The rows of X fall into 3 groups, and each row is roughly a mix of its group's hidden directions; some rows fit no group.
X, 120 rows:
[[  2   2  24 -25   4  18  27 -13 -22 -15]
 [ 18  -1   6  -1  15  36  18 -24 -18   4]
 [  1   2   4   3   8  34  24   7 -30 -19]
 [  8   4 -13  51 -11 -11   1   4   4  -3]
 [-22  18 -19  -5   0 -19 -35   6 -13  13]
 [ 18   0   7   8  -2  -7  13  -2  48  12]
 [-10 -36  34  -8 -12 -17   8  -4  -1  -2]
 [ 21  -4  -6  20   3 -19   8   7  41   9]
 [-14 -24  12 -10   7   6  10  -4 -34 -29]
 [  5  -4  18  14 -12  -3   6  -4  48   7]
 [ 21  -2  28  11 -10  22  12  17   8  27]
 [ -9  42  -6   6  -1  27 -11  19  -3   6]
 [-13  24  -8  -3   6  17   4  -7 -18  40]
 [  1   2  15   1  -6  29  25  20  14 -28]
 [ 13   0  12 -22   2   3  -6 -26  39  10]
 [ 28  36  19  -8  11  10 -14   0  15  -3]
 [-24 -11  -2  -4 -10  20  -1  -3 -41 -17]
 [-17  -6   9 -32  29  12  10   5 -25   2]
 [  4  11   6  17 -11   2  -8  37  31 -13]
 [-15   3   2  -8  11  17   4  20 -42 -17]
 [-16 -13 -15 -11  -8   2 -13 -10 -45  -3]
 [-16 -35  16 -15  -4   0  10  -9 -26 -16]
 [  5  -6  -6   0 -11 -29 -31  -9  18  26]
 [ 13 -30  -5   6  13 -10  26   2  31  -8]
 [ 16 -23   9  16 -15 -14  17 -12  34   3]
 [ 11 -11  11   7  -4  22  37  -5  15 -25]
 [ -9  13   5 -15 -19   7  -6  13 -33  30]
 [ 19  18 -24  -9  27   8   9   4  29   8]
 [-23  -6   1 -15  -8   0 -20   1 -44   3]
 [ 14   9  18  -9  -1 -12 -28  35  18   0]
 [-15  -1 -10   0  12 -13 -25  10 -41   9]
 [ 36  -9   2  -7  14 -19  27  -8  19   4]
 [ 14 -16   4  -7  18  30  23  -4 -15 -25]
 [ 18  11 -21  23  -2 -14  -6   4  35  17]
 [ 13   0  17  -8  13  31  25 -15   2 -25]
 [  1 -23  22   2   5  10  29  -9  18 -28]
 [ -8 -11 -25  15 -11 -38 -15  -5  16  -5]
 [  4   7 -29   5  -6 -11 -26 -15  26  22]
 [ -1 -12   5  -8  16   8  33   4 -27 -28]
 [-16  13  -2  10 -20  15 -14  38 -13 -13]
 [  1  15  13 -17  32  26  15   8  -1 -21]
 [ 18  -3   7  12 -10  36  11   8  17 -27]
 [  3  11  -6   3 -11 -10 -23 -15  23  38]
 [ -7   5   0 -26  18  13   2 -23 -37  -3]
 [ -6 -16 -18  -3  -7 -13 -17 -21 -39  -7]
 [ 13  -6  13 -34 -13  -1  -7 -24  12  25]
 [  0  26   2  16  -5   2 -20  31  16  24]
 [  9  10  17  -8  12   0  17 -35  31  -1]
 [-29  25 -23  10   3  -5 -19  25   5  -4]
 [ -9  35 -24   5   6  14 -22  16 -15   5]
 [ -9 -46  15 -10  -3 -18  11  -1 -12  -4]
 [-23   4 -14 -12   3   2  -2 -23 -35  21]
 [  9  -5   1   4 -12 -27  -8 -10  44   3]
 [ -4  39  10  23  -9  21  -4  20  -1  -5]
 [-24   0  16   2 -17  36   8  -5 -16 -19]
 [ -7 -25  13 -10   2   8  20  -4 -34 -25]
 [ 13 -12   8  -7  10  33  26  -1 -12 -27]
 [ 10 -10 -14   3 -13 -16 -29  -8  10  37]
 [  7   1  -6  23 -19 -20  -5  -7  22  34]
 [ 21 -22  -1  13  -3  11  29   4   8 -31]
 [-11  -2   1   9 -28  20  -4  31 -12 -26]
 [ 10  -9  12  -3   1  21  34  -9  11 -31]
 [ 13 -13  17  -9   5   2  31  -3  32 -21]
 [ -9  31  -1  17   8  36  22  -1  -5   5]
 [-19 -18  10 -22   2   9   2  -7 -39 -15]
 [ 20 -24   6 -10  -7 -19  13 -15  33 -11]
 [ 13 -16  -9 -12  -1 -15 -15 -14  38  21]
 [-13  11  -9   6 -13 -22 -27  30  22   1]
 [  2   3   7   3 -10  39  10  20 -22 -22]
 [ 16  -9  -5   4   4 -15  15 -26  38  13]
 [-24  12 -21 -20  15 -24 -20 -16 -11   2]
 [-23   6  -6  -6  -4   6 -21   8 -44  -3]
 [-15   7 -14  -6   0 -27 -37   8 -10  19]
 [ 10 -28  -4  23 -20 -19  15  -5  27   3]
 [ 11  -9   5  -2   9  21  31 -34 -16  -1]
 [ 19  -7  -9  19   4  -9  23  13 -33 -20]
 [-20  21 -11  -6   9  -7 -26   5 -17  32]
 [-27  20  -7 -13  -1  -7 -23  31   6 -14]
 [-27   2  -2 -13  -1  -9 -19  22 -16  33]
 [-27  -6 -26  10 -21 -21 -12  -7 -11  21]
 [ 24  -7   6  12   0   2  16 -22  38 -13]
 [ 20   9 -23  17  -2 -29 -18  -7  19  17]
 [-14   4 -24   2   0 -22 -28 -14 -22  20]
 [ 10  23  -8  31  -8   3   0   9  35 -11]
 [-30   8 -17 -13   5  -9 -27  12 -27   5]
 [-14   1  10 -15   1  23   4 -10 -38 -23]
 [ -4 -16  12  -6  -8  19  29   2 -35 -16]
 [  3   4  11   0  37  15  17 -21 -13 -23]
 [ 13  -8   5 -22   7 -30 -16 -31   9  11]
 [ 32 -31  13  18  -5  -8  15  -7  16  10]
 [-14  14  -8   2  -5 -16 -35  34   5   7]
 [ -8 -18   1 -31   5 -13 -29  13 -24  -3]
 [ -6  15  -8  -6   1 -27 -39   9   0  21]
 [ -9  30 -15 -10  14  10  -9 -28 -26   1]
 [ 17 -11  -9  32 -11 -33  -8  -6  17   0]
 [ 31  19 -18   8  11  -2   9  -6  33   9]
 [-13  -3 -12   7 -13 -33 -29  23  10   6]
 [ 16  -3  18  -6   2  30  22  -7  12 -31]
 [ -6  32  10 -27  12  13 -11  -8 -19  20]
 [  2  11  18  -9  10  35  12  23  -5 -25]
 [-12 -29  14  -7   8   8  17 -10 -18 -34]
 [ -6  14   7 -15 -14  32   9  -6  27  24]
 [  5  17 -44  19   4  -3 -17   8 -10   5]
 [  2 -11   0 -21 -29  15 -27  28   1   2]
 [-15  19 -20  -8  16   7 -17  -6 -25 -30]
 [ 16   1  15   2   3  25  32  -7  15 -27]
 [ -9 -17   8  -3  14  -6  22  -9  -9 -42]
 [ 24 -27  13 -25 -20 -14   3 -18   8   4]
 [-13 -31  17  -4  -5  11  22  -4 -21 -24]
 [ -3  -2   6 -22  12   6  10   3  44 -20]
 [ -7  19 -18 -11   0  24 -20  -1 -31  17]
 [ -1  -9  17 -15   6  10  17   8 -24 -38]
 [-10  -1 -22  16  13 -32 -21  -2  -4  25]
 [ 30 -17  -3  -8  24  -7  11 -23  21  12]
 [-10   6   2 -20  18   6  -2  12 -44 -11]
 [  6   1   8   7   6  34  26   4 -19 -27]
 [-13 -18   2 -35  26 -14  -5   8 -11 -18]
 [ -9  37 -25  21  -9  -1 -20  -3   8  -8]
 [ 15   8  -4   3   1 -17  -9  -2  43  24]
 [ 23 -20 -10  13   6 -18  11 -23  30   8]]
One row of each group comes first, with its name. Which group is each row after those in?
[-10  -8  -6  11  16 -10   2  12 -46 -15] => (65)
[  3 -14  -8   8 -13 -36 -30  14  11  10] => (110)
[ -2 -14  23  22 -13 -37 -14  14   0   0] => (81)

[-20 -16 -18 -14  15  -5  14 -29 -25  -7] => (110)
[ -4 -27 -25  -6  11 -29 -23 -16   4   2] => (81)
[-17  23   0   9  12  26 -23  16 -24  -7] => (65)
[  9 -14   8 -22  19 -27   2 -33  11   4] => (65)
[ 22 -22  -9   3  -4 -24  -2 -22  25  19] => (65)
[ 10 -23  15 -10   5  10  25   5   8 -36] => (110)
[  4  20  12   2   1  29  18  15  20 -28] => (110)
[ 16  33 -13  -5   0  28  11  -7  19  16] => (81)
[-11 -15 -18  -3  -4  12   6  -5 -45 -14] => (81)
[ -6   3 -12  -4 -24  -8 -31  13   6  35] => (65)
[ -4 -29  16  -5  14   2  25   5 -14 -31] => (81)
